(in the rows, 128 means zero)
D: rows in a few groups, each row roughly a mix of its group's directions
D (106 x 12)
[[133 126 130 110 131 123 201 140 147 141 127 155]
 [130  87 177 138 120  95 107 113 104 148 117 128]
 [155  87 107 144 151 142 106 132 124 149 175 141]
 [110 107  78 116 103 160 110 100 129 122 100 137]
 [122 100 131 123 174 153 101  94 107 110 150 109]
 [113 159  90 114 146 162 158 103 150 139 141 104]
 [107 138 102 137 144 167 144 157 128 127 104 176]
 [172  94 116 117 156 115  88 109 108 110 128 140]
 [147 104 139 115 120 123  80 149 153 176 136 143]
 [168 108 160 149  94 139 113 136 112 112  90 120]
 [143 137 104 116  65 129 121 114 125 152  97 146]
 [ 90 151 140 138 134  83 134 140 140 171 152 139]
 [132 156 122 108 145  69 112 129 105 109  97 127]
 [142 134 116 129 155 117 173 127 107  73 111 135]
 [142 148 112 121  83 108 129 112  81  93 135 136]
 [161 132 103 119 123 105  96 119 139 181 148 146]
 [128 142  90 128 141 177 144 151 135 110 101 160]
 [119 126 106 107 182 141 104 149 159 127 143  99]
 [ 74 155  99 129 103 144 115 114 113 142 155 141]
 [145 128 156 139 132 109 174  97 105 129 123  84]
 [143  86 111 114 122  99 171 127  94 130 120 154]
 [147 101 150 109 163 119  92 125 104 143 170 135]
 [150 145 154 140 155  82 169 128 107 142 144 121]
 [114 181 167 144 102 110 107 115 139 136 106 122]
 [122 104  94 105 159 157 123 136 115  92 124 166]
 [129 117 146 144  79  95 138 110  96 142 100 151]
 [141 131  83  87 165 101 122 152 145 138 115 130]
 [145 125 104 101 140 139 192 143 134 112 132 154]
 [124 142 104 106  81 161 130 127 161 155 102 125]
 [103 126 129 138  88 149 129 110 156 173 111  97]
 [161 104 126 156 125 124 157 134 106 133 150 180]
 [104 151 147 145 163 150 109 143 135  81 127 100]
 [153 175 152 141  96 134 146  99 122 122 154 153]
 [ 93 148 144 130  84 147 172 130 134 138 120  99]
 [113 104 128 104 139  89 102 140 108  96 169 138]
 [ 81 138  92 113 122 144 165 143 129 140 119 162]
 [117  99 157 142 131 113 114 155 107 141  95 175]
 [139 114 131 111  57 134 121 131 139 154 104 122]
 [150  87 159 104 126 110 104 134 106 119  84 127]
 [140 150 134 156 105 154 149  91 141 148 138  83]
 [124 113 154 142 127  97 111 166 119 137 102 177]
 [111 133 160 165 122 134 124 128  94  75 111 125]
 [155 120  90 137 121 109  92 152 128 155 104 163]
 [ 91 119 146 138 131 146 147 144 118  78  93 108]
 [117 143 169 168  98 107 135 132 129 172 125 119]
 [110 140 169 147  89  93 122 164 111 136 139 114]
 [ 83 141  95 134 162 158 109 121 123 100 147 145]
 [114 133 106 130 150 164 143 148 134 139  85 173]
 [118 101 164 138 122  89 104 158 106 132 118 163]
 [142 120  75 114 116 122 112 119 107  98 110 169]
 [118 158 129 164 112 164 153 152 136 153  95 145]
 [178 116 119 156 113 160 117 104 129  89 140 126]
 [121 157 122 145  75 126 125 154 168 143 103 131]
 [122 115  94 134 153 188 142 101 124 117 127 151]
 [103 108 109 107  88 160 109 119 141 144 101  95]
 [ 97 122 154 138 162 115 104 127 107  90 125  89]
 [123 128 164 111  67 135 125 130 117 153 146 103]
 [111 167 124 112 117 138 152 168 139 149  85 113]
 [139 140 105 119  72 115 144 112  90 100 117 136]
 [133 161 112 137  99 135  89 145 157 152  91 141]
 [155  97 144 112 149 130 131 169 169 141 101 143]
 [125 166  81 130 132 154 144 139 148 100 163 131]
 [143 121  89 128 150  92 109 111 110 160 135 167]
 [149  86 165 132 127  96  99 128 112 133 100 152]
 [128 152 166 156 151 119 168 149 153 134 136 159]
 [162 108 106 101 116 111  95 126  93 110 134 164]
 [137 178 122 127  84 162 105 108 130 107 124 125]
 [ 90 138 130 123 103 143 183 105 106 138 126 103]
 [122 127 153 175  82 167 107 117 122 125 128 132]
 [109 143 104 124 128 161 106 162 161 115  85 115]
 [102  95 141 137 178 140 157 161 148 121 133 118]
 [169  88 160 101 121 139 113 122 110  99 126 107]
 [169 118 163 118  87 123 142 154 142 112 100 111]
 [101 124  86 133 158 154  95  98 117 102 136 139]
 [126 129  84 110 160 137 130  98 142 107 175 130]
 [127 173 162 150 127 156 144 132 170 138 149 139]
 [107 130  84 120 141 124 169  99  90 116 121 147]
 [136 140  93 139 139 101 177 131 136 127  88 152]
 [117 124  99 112 109 117  85 131 108 112  78 108]
 [ 97 140 167 159 103 104 136 131 120 169 143 112]
 [153 159 137 122  99 112 134 119 149 134 135  67]
 [121 147 157 135  82 135 165 120 119 111 119  86]
 [108 176 126 117 106 126 152 144 140 142 138  78]
 [109 124 177 170 141 150 116 120 137 131 165 111]
 [ 74 140 147 161 117 135 147 144 114 166 134 142]
 [ 97  68 122 119 151 127 124 135 110 117 118  92]
 [131 152 105 158  96 131 140 118 154 100  82 112]
 [149 160 126 159 115 102 162 117 122  89 102 109]
 [118 175 159 155 150 154 123 144 165 115 139 126]
 [ 80 125 162 143 114 122 136 157 101 161 111 139]
 [ 94 179 128 149 104 130 111 159 148 129 151 141]
 [179 145 134 164 108 101 110 140 155 115 136 146]
 [131  88  82 120 126 131 120 154 106 108  88 138]
 [117 111 121 106 139 132  86 100 125 140 157  78]
 [ 91 146 110 121 105 164  97 134 118  89 148 140]
 [139 122 175 128 149 125 158 169 163 146 121 116]
 [162 111 111 118 173 109 125 127 104  89 126 155]
 [184 144 130 136 103 120 120 110 151 109 138  88]
 [ 89 145 128 149 129  99 128 162 127 137 165 165]
 [177 117 164 156  92 122 113 122 126 123 103 111]
 [113 154 122 137  63 128 159 117 125 130 107 109]
 [137 137 142 163 112 184 123 125 151 136 165 137]
 [137 140 159 143 100 139 159 134 144  95 101  87]
 [104  96 160 135  98 129 125  89  99 133 140  96]
 [ 99 143 160 142 100 146 167 140 157 134  94 133]
 [123 175 131 137 158 148  91 141 145  91 131 111]]
one row of each group, then the others: which group is each in?
[111 105 142  96 115 135 181 139 124 171 119 130]  (108)
[135 161 134 150 121 141 152 121 158 177  91 120]  (48)
[ 85 133 152 130 128 159 123 135 171 141 117  89]  (6)

[121 147 143 120 174  81 123 131 104  91 122 116]  (6)
[164 175 114 110 111 120 126 114 151 161 146 152]  (6)
[127 169  98  80 115 141 112 115 140 111 113 100]  (6)
[145 101  99 115 170 136 127 144 153 158 167 132]  (6)
[123 148 152 143 165 117 188 133 122 106 128 109]  (108)
[113 108 108 126 156 173 138 127 118 132  93 170]  (48)
[111 142 101 163 159 132 149  85 128 107 109 104]  (108)
[137 141  96 153 139 149 129 154 144 108 129 186]  (48)
[104 116 157 116 128 129 119  89 117 132 160  77]  (6)
